In the data rows, the value 128 means zero.
Here are some points:
[127 109 143 126 106 120 153 142 131 115 149 168 114  87 127 145  52  86
 133 130 132 104 210 134]
[139 139 117 102 106 134 139 149 115 120 135 135 133  97 135 136 114 111
 147 137 130 107 149 132]
[151 145 121 118 138 104 135 119 128 154 131 113 150 181 139 103 155 138
 137 111 137 111 104 140]
[152 110 106 128 131 113  80 127  88 132 157 111 144 121 121 106 154 139
 136 106 123 137  74 107]
[151 161 134  94 107 172 193 134 148 135 117 168  86 122 123 112  71  87
 138 104  81  68 186 163]
[131 118  94 148 125 149 124 147 151 124 103 138 176 164 179  93 191 165
  46 139 150 110  81  69]
[ 95 120 141 177 116 140  75 172 122 107 105 119 135 112 106  86 161 147
 123 157 162 181 103  96]
[108  80 139 178 124 115  20 136 108 106 148 129 183 112 156 111 165 139
  77 139 125 138  65 103]
[171 138 120 122 158 134 157 138 133  97 158 133  91  82  56 157  98 135
 168 103 121 179 148 122]
[ 70  81 123 168 112 133  57 125 107  95 149 148 160 116 155  89 160 125
 118 181 117 157  93 135]
[132 227 103 187 205 147 157 115 188 117  86 149 138 179  68 176 181 196
 135 145 151  98  97 110]
[ 99  77 168 141 131 134  99 113 117 125 107 146 151 119 161 113 132 109
  52 166 110 126 124  94]
[155  56 112  96 159 107 158 101  84 130 140  73 180 113 162 203  91 181
  55 177 148 130  61 105]
[123 156 116 118 138 142 178 128 106 143 120 113 154 146 138 141 131 170
  82 157 164 113 103 132]
[120 154 148 146 124 146 154 125 160 101  86 159 126 121 105 140 125 146
  72 148 154 147 126 113]
[ 86 138 150 153  84 179 127 191 175 157  95 194  79 118  87  45 148 127
  93 134 151 142 172  95]
[104 160 134  91 167 140 184 101 141 115 107 137 143 167 155 108 138 140
 109 154 136 108 137 150]
[100 113 140 203  82 129  87 187 149 113  99 138 130  81 126  62 172 166
  83 158 167 207  93  83]
[182  73 111  37 130 109 186 145  93 160 120  74 121 111 155 176 100 190
 134 132 162 118  72 174]
[145  73 127  85 127 100 151  93  94 132 190 110 135 128 172 188  82  96
 181 120 106 113 137 161]
[120 174 148  99 138 142 165 119 132 143 137 130 121 163 157 109 108  79
 138 128  98  71 163 167]
[ 86 161 160 203 195 145 133 142 175 124 105 130 131 106  91 119 172 175
 106 154 154 157  39  74]
[160 213 133 200  57 154  95 190 143 137 135 165  67 104  32  45 127 106
 201  40 146 181 184 108]
[110 149 112 102 116 140 117 115 138 120 111 139 154 172 159  91 136  63
 126 143 113  96 184 160]
[123 114 118  85 134 127 123 119 114 100 161 139 112 114 100 152 102 131
 151 105 101 114 170 107]
[121 134 160 110  87 140 143 116 139 120 162 195  96 148 134 103  56  45
 144  93  82  58 208 161]
[122 122  77  84 127 119 155 117  94 121  97  80 121 119 163 158 144 154
 119 144 137 136 112 158]
[110  77 176 176 132 120 115 123 130 129 149 182 135 106 113  98 130  96
 101 138 108 158 194  77]
[183 144 118  95 116 138 137 122 127 125 150 122 117 166  87 133  94 135
 170  84 112 112 152 166]
[136 185 160 173 165 145 140 141 155 116 103 134 115 114  83 137 137 142
 129 127 152 179 115 110]
[126 193 169 140 137 117 168 138 175 127 110 146  71 143  88 129 134 127
 153 140 140 134 148 126]
[144 114 140  67  98 158 202 110 148 121 103 136 146 123 146 155  70 134
  80 167 137  68 178 141]
[116  89 137  92 132  80 119 113 101 120 135 114 149 159 196 184 106 110
  95 152 126  77 123 149]
[147  57 142  93  78 122 155 106 127 137 153 171 114 143 161 121 101  78
  99 117 111  66 233 125]
[168  61 160 106 127  89 108 106  92 118 161 125 104 106 146 201  81 109
 172  90 105 134 138 138]
[118 112 126 121 115 147 183 141 138 133  95 167 147 141 116 128 128 167
  51 174 151 104 145  92]
[106  94  95 136 140 142 139 108 115 102 122 129 139 137 118 141 113 151
  92 163 131 136 108  90]
[118 148 144 188 164 156 115 149 132 128  93 144 122  92 107 118 183 142
 109 122 151 141  69  89]
[114  93 136 106 165 114 177  66 130 127  92 108 158 128 155 204 107 146
 119 173 114 112 103 132]
[136 194 111 149 214 152 169 139 160 115  91 128 105 136  68 151 163 194
 127 132 155 147  55 121]
[158 117 107 114 125 122 129 136  98 120 156 107 104 105  94 119 115 118
 162 100 136 151 123 138]
[136  79  99  92  92 115 141 156  94 150  87 120 110  79 137 173 147 156
 145 130 109 116 180 133]
[133 141 132  63 139 116 168 123 137 164 156 136  84 173 173 145  92  94
 182 101  94  55 157 186]
[119 117 203 198 146  86 124 108 152 134 134 206 119 185  66 141 145  76
 120 119  90  91 198  87]
[124 136 114  94 156 165 202 104 106 110 132 103 142 120 136 154 105 162
 117 163 135 142 123 143]
[123  58 114 110 143  49  92 102 104 126 156  81 136 112 161 163 137 126
 146 121 102 110  87 144]
[157  33 100  46  97  97 119 103  86 130 130 101 136 118 180 138  64  68
 165 113  76  81 155 193]
[ 96  96 151 136 125 114 108 112 111 132 150 159  91 141 139  92 117  73
 111 146 128 110 133 120]
[112 126  98  77  91 122 131 154 123 168 104 125 110 127 166  95 136 131
 135 106 180 123 164 155]
[117 134  89 202 112 142  53 169 134 130 162 146 102  65  46 104 132 179
 175 105 120 211  69  86]
[115 196 148 203 113 183  98 182 200 135 142 216  41  97  16  49 119 118
 170  68 108 136 179  84]
Here are 26 more points, each followed by its number:
[111 116  85 157  89 113  53 139 100 131 128 129 151 141 146  74 182 148
 177 128 114 164 119 135] 0
[149  98 122  73 107 118 200 121 113 150 138 155 124 160 151 130 108 113
 113 128 129  60 178 143] 1
[114  88 154  88  93 111 104 135 158 136 135 151 141 153 167 107 118  95
  89 119  97 104 134 111] 2
[148 114 142  63 182  77 197  72 117 133 141 104 103 159 141 199 117 125
  96 134 153  74 158 121] 3
[156 159 143  94 141 157 169 130 130 118  93 100 110 107 105 141 107 145
 138 139 150 184 107 140] 4
[128 165 158 124 152 129 161 164 157 160 118 106 101 153 113 147 125 120
 166  95 131 108  94 121] 5
[105 102 135 133 184 135 105 124 138 108 141  85 157  86 132 146 120 105
 163 158 131 165  81 111] 6
[107 151 112 164 183 123 116 143 121 119 128 103 142 123  98 153 180 190
 156 113 149 181  49  96] 7
[132  96 127 175 196 113 186  79 104 110 138 107 143  94  97 226 130 181
  99 149 148 156 103 124] 8
[142 145  67  56 135 135 147 132 110 112 116 108 149 139 152 131 143 168
  97 108 149 141 104 145] 9
[155  91 142  77 149 107 193  88 110 148 143 124 125 159 159 160 103 157
  85 119 124  84 115 120] 10
[144 109 131 123  53 131  76 161 146 167 112 167  86 108 118  77 125  82
 169  81  92 122 186 145] 11
[118 129 135  85 138 146 139 104 107 112 182 123 155 123 132 146  57 126
 106 110 129 107 155 153] 12
[142  84 100 155 103 143  99 149  85 101 117 139 140  68 122  83 144 145
 119 142 128 214 112 135] 13
[ 99 175 174 146  79 151  88 187 163 128 123 182  89 110  63  89  92  88
 134 118 127 168 178  80] 14
[ 79  92 154 197 133 114  91 119 123 135 159 161 159 162 162 106 167 117
  99 142 143 129 132  93] 15
[167 132 132 122 127 126 179 116 147 140  58 125 106  81 118 169 127 132
 133 109 137 132 143 146] 16
[137  77 148  91  98 127 111 115  94 143 141 122 147 127 181 107  93  66
 123 139 113 114 143 151] 17
[121 183 102 126  87 144 130 138 139 120 125 123 135 127 127  81 165 101
 107 154 157 143 149 131] 18
[164 171  80 101  70 184  93 195 157 124 168 186  54  94  52  32  68  84
 181  51  82 169 195 121] 19
[141 130  92 167 129 143  85 162 111 109 109 102 137  76 105 129 186 207
 153 141 146 183  58 115] 20
[120 250  98 166 174 194 153 127 171 112 133 146 104 179  41 105 161 155
 162 121 159 148 100 107] 21
[ 92 195 142 124  88 162 156 177 190 181  90 200  69 152 121  60 131  89
 161  97 129  70 252 136] 22
[154 100  68  98 102  96 129  82  89 123 161 115 138 157 182 160 132 111
 168  84 105  97 161 160] 23
[157  65  97 104 137 108 126 121  91 132  90  74 140 110 174 165 146 215
 115 165 171 172  29 130] 24
[171 125 106 121 107 138  66 125 115 108 147  96 146  96  94 120 103 118
 147  99 124 162 100 148] 25
Which of these numbered points is nearest to each point below, looking only along the 4 directions in which the first points spread most? Its number follows each.
[136 108 148  79 180  92 137  68 106 150 156 127 156 180 177 179 125  81
 143 106  59  74 204 157] > 1
[ 87 231 209 144 102 160 159 129 208 144 128 223 102 202  98  51 113  15
 129 110  94  75 255 113] > 22
[122 105  72  85 131 148 107 128  79  68 132  70 204 166 186 148 154 213
  88 154 133 158   0 132] > 24
[122 170 155 189 158 149 139 105 159 100 123 154 101 118  43 161 122 123
 141 131 127 172 136  98] > 5
[143 120 151 154 142 125 110 147  97 139 118 105 107  72 118 148 129 121
 176 109 128 201 137 130] > 25
[116 106 100  73 151 164 142  97  77 121 121  71 180 121 210 124 114 191
  98 156 167 151  21 174] > 24
[153 132  86 106 131 159 171 115 109 119 124  85  91  85 107 156 112 189
 148 116 183 177 111 162] > 4
[138 128 122 146 136 114  97 132 123 127 123 107 139 124 117 136 108 149
  98 135 153 152  83  85] > 6
[169 127 124 101  64 134  75 163 118 132 160 147 110 123 110  80  97  91
 150  83 129 135 182 132] > 11
[119 227 177 182 190 123 158 161 223 123 109 175  89 155  32 141 134 168
 109 126 153 110 120  91] > 21
[156 130  69 121  67 150  89 182 119 120 136 144 110  83 122  51  96 141
 144  81 124 185 128 125] > 25
[136 116  79 195  99 147  53 158 127  98 112 144 128  93  81  50 184 158
 129 121 152 201  92  94] > 13
[100 145 145 104 115 151 172 111 144 112 146 190 125 177 134  96 103  78
  99 123  95  72 194 136] > 1
[106 154 163 150 129 147 127 149 150 124  82 151 111 130 135 108 139 123
 119 168 131 133 128 123] > 18
Now 26 new points, numbered from 0 again:
[117  92 120 130 134 100 159 125 126 128 104 151 141 120 122 142 153 160
  75 163 160 132 164  92] 0
[116 165 140 128 118 150 151 125 144 152 132 180 102 181 101  98 109  59
 130 104 106  86 216 113] 1
[148 200 103 141 139 116  64 146 115 141 132 121 120 164 113  78 181 115
 174  63 126 137 121 154] 2
[134  86 148  90 123  90 152 125 118 136 131 109 113 128 141 165 141 115
 163 143 118  92 170 148] 3
[131 159 102 104 144 167 185 127 163 132  94 134 123 142 106  95 131 138
 103 152 155  79 128 143] 4
[139  94 152 132 110 100  62 138  95 144 190  95 150 132 183 162 131 112
 168 105  90 124  95 140] 5
[124 125 157 120 151 102 172 126 117 131 109 132 127 141 150 163 116 146
  93 160 143 100 142 128] 6
[ 72 205 115 135 164 169 170 162 154 106  81 132 166 164 144 107 204 209
  43 194 203 147  63  84] 7
[ 95 155  97  91 178 155 134 102 105 104 115  57 189 162 191 137 135 186
  66 192 165 159  21 161] 8
[103 144 225 214 165 108 155  86 185 133 138 187  99 119  40 143  82  16
 142 137  66  78 235  68] 9
[102 134 154 105 117 117 161  79 144 119 140 125 129 130 157 138  84  79
 145 144  93 126 175 139] 10
[128  74 151  75 111 101 142  96 124 147 151 126 128 129 163 112 108 132
 146 130  99 120 177 109] 11
[122 131 139 104  69 158 127 149 109 112 171 185 127 161 138  54  41  40
 132 102  78 109 224 169] 12
[136 100  98 155 125 119  74 119 115 124 135  82 119  82 129 153 159 170
 159 122 143 170  48 119] 13
[104 104 144 145 169 136 110 137  93 132  97 100 130 115 170 125 155 189
  82 149 162 123  62 132] 14
[141 105  60 133 140 141 133 139 103 121 142  79 137  75 123 160 136 185
 161 140 170 155  65 143] 15
[125 203 161 224 119 162  39 203 168 133 130 166  86  69  31  50 147  75
 207  81  92 175 180  88] 16
[ 86 189 153 158  96 181 114 200 203 146  83 195  88  95  59  48 129 105
 111 124 150 160 183  71] 17
[182  89 136  83 116  68 150  82 135 177 148 138  81 149 151 165  84  38
 183  82  85  52 211 196] 18
[145 180  88 100  82 166 186 150 140 132  95 144  66 112 106  96 159 110
 186 116 131 138 157 184] 19
[113 197 113 231 114 157  80 184 162 101 146 177  84  78  21  74 182 141
 161 101 136 197 138  71] 20
[152 142 110  53 137 130 202 108 133 139 107 130 100 136 127 143 123 148
 113 123 113  87 146 146] 21
[109 120 162 127 101 172 199 129 201 148  69 202 103 129 114  88 106 125
  90 130 102  84 237 105] 22
[145 200 132 187  77 151  87 174 173 118 147 166  85 104  53  53 136  84
 188 102 132 197 170  85] 23
[109  80 125 143 107  97  72 136 112 107 126 127 138 122 177  89 147 144
 100 129 146 128  71 127] 24
[121 234 143 255 104 147  43 169 168 108 133 174  71 117   0  55 147 115
 207  78 115 230 147 103] 25
Which of these numbered points is nearest to each point below, looking only along the 4 directions in which the first points spread most? Its number follows each.
[154 112 129  76  85 147 129 174 136 140 168 139  91 110 147  86  65  86
 151  92 119 138 141 152] > 11
[152 127 133  79 135 112 188 126 141 163 155 126  74 164 152 159  94 123
 165  85 109  63 135 164] > 21
[129 126 161 107 144 104 149 130 130 149 111 108 102  99 155 168 112 125
 128 144 110  94 132 148] > 3
[ 99 127 128 108 113 156 142 134 110 116 119 137 176 174 139 111 136 143
  70 144 141 129 129 101] > 0
[115 148 152 169  54 177 115 172 173 129  81 210  90 136  98  14 110  69
 106 124 134 113 213 112] > 9
[191 116 159  83  87  75 117 103 117 185 137 130 110 156 177 152  91  59
 143  86  98  56 179 186] > 18
[111 123  88 147 158 106 104 106 112 108 119  85 176 151 174 126 177 152
 112 147 158 139  56 143] > 14
[165 101  94 135 131 105  86 116  90 127 127  95 125  72 118 118 151 162
 158 112 143 208 112 122] > 13
[133  95 148 148 104 121  98 126 113 107 166 147 151 108 132 109 102  65
 101 117  94 117 204  98] > 11
[109 203 160 179 164 167 122 107 201 108 105 146 139 177  58 117 156 156
 106 143 138 131 100  93] > 4
[134 151 105 189 163 163  97 139 129 119 147  86 123  85  56 159 157 182
 158 152 166 215  53 121] > 13
[ 99 113 169 149 137  99 136 116 117 115 109 133 128 100 183 156 162  86
 108 157 144 122 146 143] > 0
[119 118 105 175 160 118 127 124 127 104  56 102 155  95  93 142 170 200
  79 162 140 152  73  95] > 14
[115  72 192 152  74  75 150 113 171 187 131 182  62 140 108 112  95  21
 127 120 103  31 255  73] > 12
